In the rows, 128 means zero.
Rotation paths and how fast each direction turns (degrees per step)
Each turn is a multiple of 5 degrees from 10 to 175, or 0.
Each row of a path follows its step; steps can be skipped.
path 1
step 0: [131 138 118 134 122 127 122 130 134 121 133 128 119 127 133 127 126 136
 120 130 134 136 124 127 124 118 129 130 125 129 127 135 124 120 142 124]
step 1: [130 122 126 122 117 128 142 126 134 126 131 125 127 128 129 127 135 127
 130 112 136 127 125 128 135 123 123 119 119 125 132 124 129 121 134 131]
step 2: [117 123 137 130 131 136 135 127 134 145 123 125 128 124 132 122 121 124
 127 127 131 135 125 131 136 128 124 133 123 126 133 135 120 127 128 118]
step 3: [136 136 118 132 129 138 126 123 128 133 123 131 125 132 128 133 127 134
 128 136 132 124 118 139 128 141 120 129 130 129 133 127 121 127 139 124]
step 4: [128 128 128 130 126 119 136 130 141 130 126 123 127 129 133 136 131 134
 125 129 126 129 125 120 124 132 124 130 124 144 130 125 134 119 140 137]
step 5: [126 129 137 129 126 137 141 130 125 133 132 125 121 130 121 129 132 132
 119 124 134 127 134 130 133 121 123 139 115 131 117 123 130 129 129 127]
step 6: [131 131 117 124 127 130 128 124 127 135 130 129 118 123 124 121 126 134
 119 128 131 143 130 140 124 121 126 130 129 125 134 139 129 121 132 121]
step 7: [137 126 122 118 124 131 136 118 138 122 123 124 134 131 131 129 121 135
 131 123 131 126 124 128 128 132 123 126 117 121 138 126 124 117 129 132]
step 9: [132 135 127 137 127 136 129 129 135 137 130 137 119 133 119 128 135 130
 129 135 133 124 131 136 130 128 123 134 132 120 131 126 130 130 144 129]
step 10: [130 128 127 123 119 123 125 120 139 137 122 124 126 142 129 131 132 131
 121 124 130 138 128 128 123 131 130 126 122 136 129 137 134 125 135 137]
Directions:
[126 125 129 130 127 124 130 126 129 128 130 127 131 130 128 129 129 129
 126 126 125 126 126 128 129 129 128 130 125 127 129 129 128 128 125 130] -> 120
[129 128 127 126 132 128 124 128 129 131 132 126 127 130 128 126 130 128
 126 128 127 127 130 130 130 129 129 131 130 126 128 128 125 127 129 127] -> 110
path 2
step 0: [119 138 135 125 127 116 129 132 124 120 117 124 125 128 123 122 124 124
 121 134 136 128 127 125 129 125 133 125 122 125 122 135 132 128 135 126]
step 2: [132 118 128 132 131 123 125 134 127 124 126 124 124 138 127 125 121 135
 128 132 130 121 126 116 129 126 124 125 128 124 126 132 124 132 133 146]
step 3: [124 127 134 131 131 116 130 120 128 135 128 123 132 130 128 127 130 128
 126 133 122 120 130 127 120 135 131 119 126 112 120 131 130 136 125 131]
step 4: [129 134 135 123 127 115 124 134 126 124 130 130 126 129 131 120 125 126
 130 126 122 123 123 134 116 137 118 122 125 130 130 126 126 127 138 133]
step 5: [126 125 128 130 118 115 123 132 125 121 127 131 136 127 126 121 127 127
 120 135 124 133 121 123 131 127 137 126 121 123 136 126 136 128 134 133]
step 6: [136 126 127 126 134 125 124 130 125 133 126 135 128 129 123 131 136 120
 125 127 138 126 119 130 128 130 134 116 124 120 123 128 130 121 136 139]
step 7: [129 126 120 132 137 122 122 136 125 119 132 136 132 133 133 120 133 137
 135 133 126 122 123 125 128 130 130 125 134 122 119 134 127 132 132 131]
step 8: [118 130 138 132 132 122 128 129 125 126 122 126 126 126 131 112 134 126
 117 134 132 128 132 123 125 127 126 118 130 122 120 130 125 128 130 129]
step 9: [129 131 132 123 130 112 138 126 121 125 126 131 128 129 130 122 129 134
 134 124 136 136 125 132 123 128 124 125 120 127 124 130 138 131 135 130]
step 10: [131 121 132 132 128 120 130 134 125 128 127 130 129 137 135 123 128 133
 127 133 129 135 120 123 127 121 124 124 127 126 138 124 126 127 125 147]
Directions:
[127 128 129 127 128 131 128 125 128 130 130 128 129 133 125 128 127 128
 129 128 129 129 127 126 131 131 126 128 128 129 130 127 127 126 128 123] -> 0
path 3
step 1: [132 129 122 133 124 126 128 127 129 124 116 129 125 139 125 125 125 129
 126 129 131 131 132 132 120 125 128 122 123 123 114 125 130 120 141 139]
step 2: [122 111 133 133 129 117 127 130 131 129 131 120 119 132 126 129 123 126
 128 125 121 131 123 125 119 128 123 134 133 130 138 132 128 135 135 132]
step 3: [118 128 124 128 131 132 131 129 133 115 117 130 129 130 129 124 120 123
 127 132 127 130 127 141 130 131 120 122 118 134 124 137 130 121 132 126]
step 4: [142 123 131 140 130 116 124 128 125 131 119 129 129 141 123 132 123 123
 130 131 122 132 135 132 125 120 127 132 130 124 132 132 128 128 134 134]
step 5: [119 124 133 131 140 125 128 133 130 122 133 124 120 121 136 138 120 122
 130 131 126 132 119 126 120 129 126 127 119 130 131 132 133 124 136 123]
step 6: [126 129 119 128 135 127 128 129 135 122 123 128 127 133 123 126 125 124
 117 135 131 136 143 140 131 118 126 123 129 119 124 133 125 127 133 130]
step 7: [126 124 130 136 135 120 121 130 131 135 113 123 127 127 128 143 127 123
 129 131 124 131 125 126 122 130 132 137 130 132 132 124 132 138 135 130]
step 8: [119 128 123 124 140 129 126 131 135 120 137 124 131 132 132 128 124 121
 131 145 132 122 134 131 124 132 118 124 124 130 127 131 129 124 133 130]
step 9: [129 124 119 136 132 124 124 124 133 129 113 128 128 133 119 130 131 122
 127 126 124 124 133 124 120 123 131 129 127 111 119 129 130 126 131 129]
step 10: [122 119 131 126 125 126 127 124 130 125 128 120 118 130 131 135 123 125
 126 140 127 133 124 119 121 134 121 130 126 135 130 120 125 130 142 132]
Directions:
[128 125 130 130 127 126 127 128 128 130 127 128 128 130 127 129 130 132
 124 129 127 125 130 129 127 126 132 128 124 128 129 127 129 129 127 128] -> 140
[133 128 129 127 128 125 125 127 127 129 128 128 127 128 128 126 130 127
 128 128 130 131 127 128 125 129 128 131 128 131 129 123 130 128 129 128] -> 130
[129 130 128 128 127 126 127 128 128 129 128 128 126 127 127 128 126 128
 128 130 128 127 129 133 127 127 126 127 131 126 125 127 129 126 123 132] -> 145
